Each path below is one point turned by a fixed rotation once a step. After each direction that follows a path, write how fast that rotation turns it, in degrees per step (0 if it stays still).
Each turn is a multiple of 5 degrees from 10 to 175, or 0.
Each row of a path follows its step; steps can be skipped.

step 0: -0.59 +0.05 +1.51 -2.02 +0.61 +0.29 -0.69 -1.32 -0.22 +0.06 +2.51 -1.08 -2.22 +0.46 +2.17 +0.40 +2.12 -1.37 +1.73 -0.90 -0.26 +0.54 +1.08 -1.18 +2.70 +1.16 -1.18 +0.04 -1.43 +3.74 +1.60 -1.90 -0.64 +2.26 +2.86 +0.75 -1.34 +0.14 -1.00 -1.15 -0.27 -1.29 +0.28
step 1: -2.13 -2.38 -0.84 +0.59 -0.05 -1.53 -2.62 +0.26 -0.97 +0.06 +2.17 +1.03 -2.94 +1.21 +2.89 -0.87 +1.80 -0.93 +0.12 +1.70 +1.21 -1.05 +2.52 +0.17 +0.96 -1.17 -0.05 +0.61 -1.45 +2.65 -0.56 -0.48 -0.16 -0.44 +2.61 +0.13 -2.13 -1.84 -0.51 -0.82 -0.71 -0.44 -0.14
step 2: -1.92 -2.41 -1.39 -1.41 -0.48 -2.76 -1.13 -0.18 -1.42 +0.61 +2.34 +2.76 -0.90 +1.04 +1.23 -1.31 -0.08 -0.34 +1.33 +0.23 +2.06 +0.48 +0.64 -0.17 +1.28 -0.95 -1.67 -0.34 -0.40 -1.30 -2.06 -2.21 -1.94 -0.38 -0.46 -1.32 -1.91 -1.68 -1.11 -1.51 +2.34 -1.82 +0.12
step 3: -0.73 +2.11 -0.62 -2.24 +0.34 -2.04 -1.45 +0.57 +1.36 +2.39 +0.81 +1.56 -0.29 +0.29 +1.32 -2.18 +0.71 -0.87 -0.78 -2.64 -0.54 -1.19 +1.84 -1.89 -0.02 -0.74 -1.59 +0.67 +0.64 -1.70 +0.19 -1.54 -2.17 +1.00 +0.17 -0.17 -2.75 +0.24 -0.43 -2.70 +2.40 -2.07 +0.40
step 4: -2.02 +1.98 -2.44 -0.07 +0.25 +0.43 -3.54 +2.19 +1.50 +1.57 -0.92 +0.62 -1.45 +1.56 +1.05 -0.06 +1.04 -0.04 +0.38 -2.68 -1.85 +0.78 +1.40 -0.90 +0.50 +0.63 -0.97 +2.38 +2.31 +0.05 -0.61 -0.95 -1.28 -1.38 +0.63 +1.46 -1.85 -1.72 -0.39 -0.56 -0.24 -0.73 +2.52
step 5: -1.28 +0.95 -0.94 -1.53 +1.25 -1.63 -0.32 +0.52 -0.25 +1.16 -0.11 +1.83 -2.39 +0.84 +1.97 +1.93 +0.02 +1.52 +0.77 -2.84 -0.91 +2.00 +1.09 +0.33 +1.89 +0.67 -2.80 -1.07 +1.15 +2.21 -0.04 -0.67 -0.64 -0.49 -0.64 +0.61 +1.92 -2.64 -0.11 +1.11 -0.24 -1.85 +3.34
step 6: +0.19 -0.81 +0.21 +0.86 +4.23 -2.26 +0.64 +2.02 +0.27 +0.97 +0.18 +0.16 -2.13 +0.81 +1.07 -0.67 +0.23 +0.38 -0.07 -2.17 -0.04 -0.06 +4.81 -0.70 +0.70 +1.00 -1.65 -1.98 -0.71 +1.42 +1.19 +0.64 -0.54 +0.69 -0.17 -1.32 +0.52 -2.00 +1.05 -0.13 -0.88 -2.23 +0.43
step 7: -0.27 -0.25 -2.39 +1.82 +1.85 -0.83 -0.13 +0.86 -1.20 -0.57 +1.31 -0.61 -2.03 +1.99 -2.68 -0.21 +0.89 -1.10 +1.40 -1.00 +0.71 +0.29 +1.81 -2.65 +1.68 +2.03 -1.31 +0.50 -1.13 -0.11 -0.54 -0.45 -2.90 +0.33 +0.12 -1.78 -0.74 -2.48 +2.64 -1.06 -1.50 -1.51 -0.56
step 8: -1.33 +1.70 -2.35 -1.34 -0.37 -0.45 +1.08 -1.90 -0.94 +0.24 +1.63 +1.11 -2.21 -0.43 -2.39 +0.88 +2.26 -1.29 -1.57 -0.27 -0.67 +0.11 +0.53 -1.67 +2.78 -1.45 -2.94 +0.40 -0.04 +0.21 +0.83 -0.16 -0.98 +1.37 +0.81 -1.65 -1.76 -2.79 +2.38 +0.44 +0.27 -1.21 -0.72
step 9: -3.47 -1.94 -1.03 +0.04 +0.46 +0.32 -0.45 -0.15 +0.50 -0.74 -0.11 -0.57 -0.98 -1.57 -0.32 -0.44 +2.72 +0.26 -1.14 -0.32 -2.67 -0.18 +2.15 -1.04 +1.09 -2.59 -1.45 -0.69 +2.37 -0.73 -0.23 +1.83 -0.09 +1.79 +0.09 +0.40 -2.85 -3.55 +0.37 -0.01 +0.86 -1.74 -0.49
Speeds:
+0.31 +0.36 -0.06 +0.55 +0.15 +0.71 -0.19 +0.47 -0.33 +0.95 +0.13 +0.05 -0.42 -1.24 +0.66 +0.11 +0.09 -0.28 -0.53 +0.21 -0.17 -1.67 +1.54 -0.26 -0.12 -0.12 +0.11 +0.06 +0.33 +0.38 +0.65 +0.83 +0.50 -0.10 -0.32 -0.28 -0.24 +0.36 -0.38 -0.17 +0.37 +0.34 -0.35
135
-0.46 +0.67 -0.32 -0.31 -0.43 -0.36 +0.44 -0.70 +0.40 -1.06 +0.26 +0.48 -0.02 -0.61 -0.73 -0.58 +0.59 -0.35 -0.12 +0.20 -0.19 +0.06 +1.15 +0.22 +0.01 -0.24 +0.64 +1.20 +0.65 -1.15 -0.43 -0.19 -0.30 -0.28 -0.11 -0.14 +0.53 +0.18 +0.43 -0.19 +1.21 +0.14 +0.03
65
-0.36 -0.52 -0.73 +0.53 -0.39 +0.42 +0.02 -0.04 -1.07 -0.39 -0.33 -0.62 +0.65 -0.81 +0.03 +0.03 +0.07 -0.38 +1.32 -0.08 +0.01 +0.48 -0.21 -1.13 +0.29 +0.85 +0.20 -0.30 +0.46 +0.32 +0.32 -0.44 -0.26 -0.19 -0.85 +0.12 +0.41 -0.48 -0.99 -0.54 +0.84 -0.05 +0.21
145
-0.23 +0.18 -0.38 +0.17 +0.06 +0.42 +0.00 +0.42 -0.31 +0.40 +1.10 +0.30 +0.22 +0.21 -0.87 +0.28 +1.12 -0.19 -0.62 -0.28 -0.60 +0.41 -0.82 -0.25 +0.19 -0.47 +0.75 +1.36 +0.12 +0.93 +1.05 -0.02 +0.03 +0.11 +0.29 +0.40 -0.05 +0.43 -0.68 +0.75 -0.14 -0.29 +0.59
90
-1.00 -0.66 +0.21 -0.20 -0.18 -0.79 +0.39 +0.41 -1.12 -0.17 -0.09 +0.96 +0.25 -0.55 +0.34 +0.27 +0.12 +0.92 -0.26 -0.05 -0.43 -0.08 +0.22 +0.87 +0.06 -1.01 +1.17 -0.90 +0.20 +0.25 -0.32 -0.04 +0.61 -0.20 -0.13 -0.06 +0.40 -1.13 -0.20 +0.38 -0.24 -0.10 +0.09
95
+0.07 +0.39 -0.38 +1.23 +0.55 -0.59 -0.14 +0.58 +0.38 -0.44 -0.03 +0.15 +0.17 -0.88 +0.64 -0.20 +0.24 -0.54 -0.05 +0.13 +0.09 -0.14 -0.59 +0.64 +0.55 +0.22 +0.32 +0.71 -0.31 -0.46 -0.30 +0.46 -0.85 -0.16 +0.00 +1.32 -0.06 -0.73 -0.25 -0.67 -1.25 +0.33 -0.59
125
